201	148	203	161	236	157	144  F
190	144	184	161	140	189	215  S
157	140	166	141	176	146	146  C
190	144	184	141	203	157	154  W
144	141	157	139	158	165	159  N
145	138	163	142	159	166	158  Z
206	144	171	150	180	164	198  Y
141	132	131	129	136	136	140  R
192	138	197	170	205	163	141  G
176	141	160	157	158	161	186  P
157	136	154	136	154	149	153  H
209	158	172	148	179	178	229  U
both G P: 
141
C?
157	140	166	141	176	146	146
both C Z: 
166
both Z U: 
158

95	96	157	66	142	48	105	67	49	116	148	153	158	90	125	151	97	128	102	156	124	58	123 : V
125	128	144	106	148	99	124	103	100	146	110	162	161	107	137	118	128	126	122	132	115	107	141 : D
125	128	144	106	148	99	124	103	100	146	110	162	161	107	137	118	187	141	97	134	115	53	159 : A
146	149	122	160	136	161	141	155	161	162	122	130	126	145	138	122	147	134	144	127	132	161	146 : X
146	149	122	160	136	161	141	156	161	152	122	130	126	145	138	122	147	134	144	127	132	161	146 : M
158	160	143	118	161	120	143	116	120	158	107	173	166	111	141	109	159	135	115	132	113	127	146 : L
125	128	144	106	148	99	124	103	100	146	110	162	161	107	137	118	187	126	100	132	115	107	121 : B
A?
125	128	144	106	148	99	124	103	100	146	110	162	161	107	137	118	187	141	97	134	115	53	159
which: 146	149	122	160	136	161	141	155	161	162	122	130	126	145	138	122	147	134	144	127	132	161	146
X
len: 95	96	157	66	142	48	105	67	49
9

151	151	173	166	144	93	103	147	138	149	136	112	72	123	171	171	169	128	81	131	164	104	152	110	151	121 -> givo
155	79	116	113	148	163	135	88	109	106	137	119	132	139	108	137	154	129	167	153	107	137	175	92	124	114 -> dit
102	76	117	109	135	166	145	107	166	98	160	138	130	165	96	146	115	108	161	131	106	105	166	119	111	167 -> Vude
182	54	179	153	144	85	133	133	93	126	176	134	123	94	181	97	151	206	90	143	130	85	138	126	107	115 -> zuziv
168	71	150	153	110	106	118	121	103	172	171	149	120	99	151	105	129	148	111	124	113	166	157	104	118	116 -> nit
107	91	138	157	118	188	124	77	174	130	163	146	223	160	102	119	125	156	161	147	123	108	191	130	121	119 -> mel
108	143	111	114	123	133	120	149	168	90	159	137	134	162	83	155	100	107	153	129	110	98	108	118	96	122 -> tosu
108	182	113	113	166	136	166	130	141	76	137	134	133	84	67	132	91	75	133	150	115	145	129	236	165	131 -> voli
168	72	151	153	111	105	118	121	103	173	170	150	121	99	152	105	130	146	110	123	113	166	159	105	117	117 -> nedo
163	93	174	121	105	134	103	149	115	177	131	125	115	110	148	128	154	111	107	124	123	153	128	116	110	123 -> Pov
149	80	115	117	146	154	111	87	113	121	129	114	134	139	103	131	134	143	172	131	94	120	188	103	117	90 -> Bepe
96	152	120	107	119	142	132	152	159	123	164	122	139	165	81	164	96	118	129	105	93	110	113	142	120	116 -> biru
which: 182	54	179	153	144	85	133	133	93	126	176	134	123	94	181	97	151	206	90	143	130	85	138	126	107	115
zuziv
Pov?
163	93	174	121	105	134	103	149	115	177	131	125	115	110	148	128	154	111	107	124	123	153	128	116	110	123
which: 155	79	116	113	148	163	135	88	109	106	137	119	132	139	108	137	154	129	167	153	107	137	175	92	124	114
dit

74	170	98	128	107 : Zarin
60	191	175	54	108 : Suz
122	63	93	161	112 : gir
89	63	75	138	65 : resum
128	106	93	161	112 : Dusuv
43	138	128	103	127 : Zef
Zarin?
74	170	98	128	107
Suz?
60	191	175	54	108
len: 60	191	175	54
4
both Zarin Dusuv: 
128
len: 43	138	128	103
4

146	136	130	124	136	152 = Q
117	183	170	117	167	128 = K
166	183	170	117	153	156 = T
183	169	116	111	164	167 = E
len: 146
1
both T E: 
183
len: 166	183	170	117
4
which: 146	136	130	124	136	152
Q
T?
166	183	170	117	153	156
which: 183	169	116	111	164	167
E

145	101	152	83	140  veni
127	131	130	121	131  Dola
210	219	174	72	111  sota
101	39	84	208	104  pevuv
len: 127	131	130	121	131
5
veni?
145	101	152	83	140
both pevuv veni: 
101

133	129	110	154	117	162	134	131	117	145	111	123	130	115	101	142	156	116	144	152  talar
110	126	170	119	120	173	108	168	99	149	73	102	98	119	166	107	108	109	144	150  remiv
144	143	160	121	128	90	127	110	120	114	150	134	126	108	131	127	117	126	124	132  Kov
124	115	124	75	129	115	115	117	144	119	150	130	116	142	145	97	90	138	127	120  nur
121	143	122	116	119	122	133	134	135	138	115	117	128	127	115	142	132	128	130	139  Tezu
118	135	178	98	124	90	92	79	143	98	176	153	92	126	177	91	44	124	115	101  nesa
both remiv Tezu: 
119
Tezu?
121	143	122	116	119	122	133	134	135	138	115	117	128	127	115	142	132	128	130	139
remiv?
110	126	170	119	120	173	108	168	99	149	73	102	98	119	166	107	108	109	144	150
len: 121	143	122	116	119	122	133	134	135	138	115	117	128	127	115
15

53	119	102	179	137 -> Zofug
44	49	210	188	55 -> Rugu
69	169	127	89	173 -> Vud
179	199	83	160	71 -> bapu
130	167	83	172	104 -> kuneg
174	145	188	126	52 -> Rovu
len: 179
1
both Rovu Rugu: 
188
len: 69
1
len: 130	167	83	172
4
Zofug?
53	119	102	179	137

149	170	120	127	139  Fida
163	137	120	127	148  Fiko
163	137	120	127	156  ruzoz
163	137	169	170	137  Madit
both Madit Fida: 
170
Fida?
149	170	120	127	139
ruzoz?
163	137	120	127	156
len: 163	137	120
3
which: 163	137	169	170	137
Madit
which: 163	137	120	127	148
Fiko

155	132	103	161	168	121	110	159	123	171	148	102	103	88	166	131	103	127	133	85	177	51 : sopu
139	140	95	153	162	121	83	143	130	148	165	146	136	132	159	146	150	156	120	86	152	83 : Vov
177	123	100	180	124	96	95	155	134	153	119	132	127	127	115	156	122	129	86	92	174	115 : musi
96	152	109	131	186	177	125	123	71	161	159	127	126	123	181	113	112	173	155	105	94	111 : Bez
147	116	79	166	150	132	101	150	115	139	132	124	136	110	151	161	127	137	139	108	158	83 : bapun
149	141	131	186	109	103	173	143	73	172	133	100	115	94	139	114	83	135	124	64	198	91 : Zekop
170	144	102	160	77	100	148	165	103	202	87	109	111	99	165	174	69	144	195	122	197	76 : Rigat
112	155	126	145	130	132	99	158	116	172	98	114	115	99	157	131	81	149	140	90	184	58 : der
111	135	124	149	165	160	117	141	77	146	160	149	126	129	157	114	115	162	159	92	131	124 : riko
168	121	93	181	150	119	101	155	128	153	145	150	145	114	149	146	120	131	87	62	165	81 : fada
96	152	109	131	186	177	125	123	71	161	159	127	126	123	181	113	112	173	195	105	94	111 : nop
198	125	117	156	78	72	160	192	97	211	74	83	143	80	174	142	79	136	180	137	203	62 : pok
len: 149	141	131	186	109	103	173	143	73	172	133	100	115	94	139	114
16
len: 112	155	126	145	130	132	99	158	116	172	98	114	115	99	157	131	81	149	140	90	184	58
22
len: 96	152	109	131	186	177	125	123	71	161	159	127	126	123	181	113	112	173	155	105	94	111
22
len: 96	152	109	131	186	177	125	123	71	161	159	127	126	123	181	113	112
17
which: 147	116	79	166	150	132	101	150	115	139	132	124	136	110	151	161	127	137	139	108	158	83
bapun
len: 112	155	126	145	130	132	99	158	116	172	98	114	115	99	157	131	81
17

126	147	207	114	110	128  rera
131	129	134	146	135	127  kir
134	122	118	135	161	133  zopo
134	135	129	126	133	132  boze
124	103	133	121	136	120  korud
rera?
126	147	207	114	110	128
both korud boze: 
133
zopo?
134	122	118	135	161	133
len: 124	103	133
3

102	151	141	125	110	150	128	118	109	107 = Letat
135	139	132	108	132	150	110	156	126	93 = bakup
124	115	136	125	129	137	152	116	142	116 = resas
126	132	122	129	129	126	131	118	143	175 = Dus
116	129	125	137	129	100	128	117	130	165 = mireb
148	95	104	125	108	104	106	164	110	133 = funub
142	166	107	137	142	101	119	115	151	168 = gukod
107	131	147	159	132	130	145	68	119	207 = nudu
128	136	129	129	138	120	119	165	135	165 = segi
len: 128	136	129	129	138	120
6
both gukod segi: 
119
both segi Dus: 
129
len: 126	132	122	129	129	126	131	118
8
len: 148	95	104	125	108	104
6

119	109	128	128	148	125	108	129	84	120	211	138	120	116	84	82	132	176	106	160	127	157	120	136	109	119 -> kuf
120	109	135	136	146	141	99	134	84	137	196	141	134	126	81	122	134	151	137	142	137	136	141	141	142	119 -> pezuf
118	134	130	130	130	154	106	132	122	157	132	133	150	142	122	181	130	90	170	100	130	96	152	137	178	115 -> tadi
115	167	112	109	102	135	123	118	202	145	30	102	143	155	205	208	118	82	160	100	106	98	108	104	162	114 -> zisa
len: 119	109	128	128	148	125	108	129	84	120	211	138	120	116	84	82	132	176
18
pezuf?
120	109	135	136	146	141	99	134	84	137	196	141	134	126	81	122	134	151	137	142	137	136	141	141	142	119

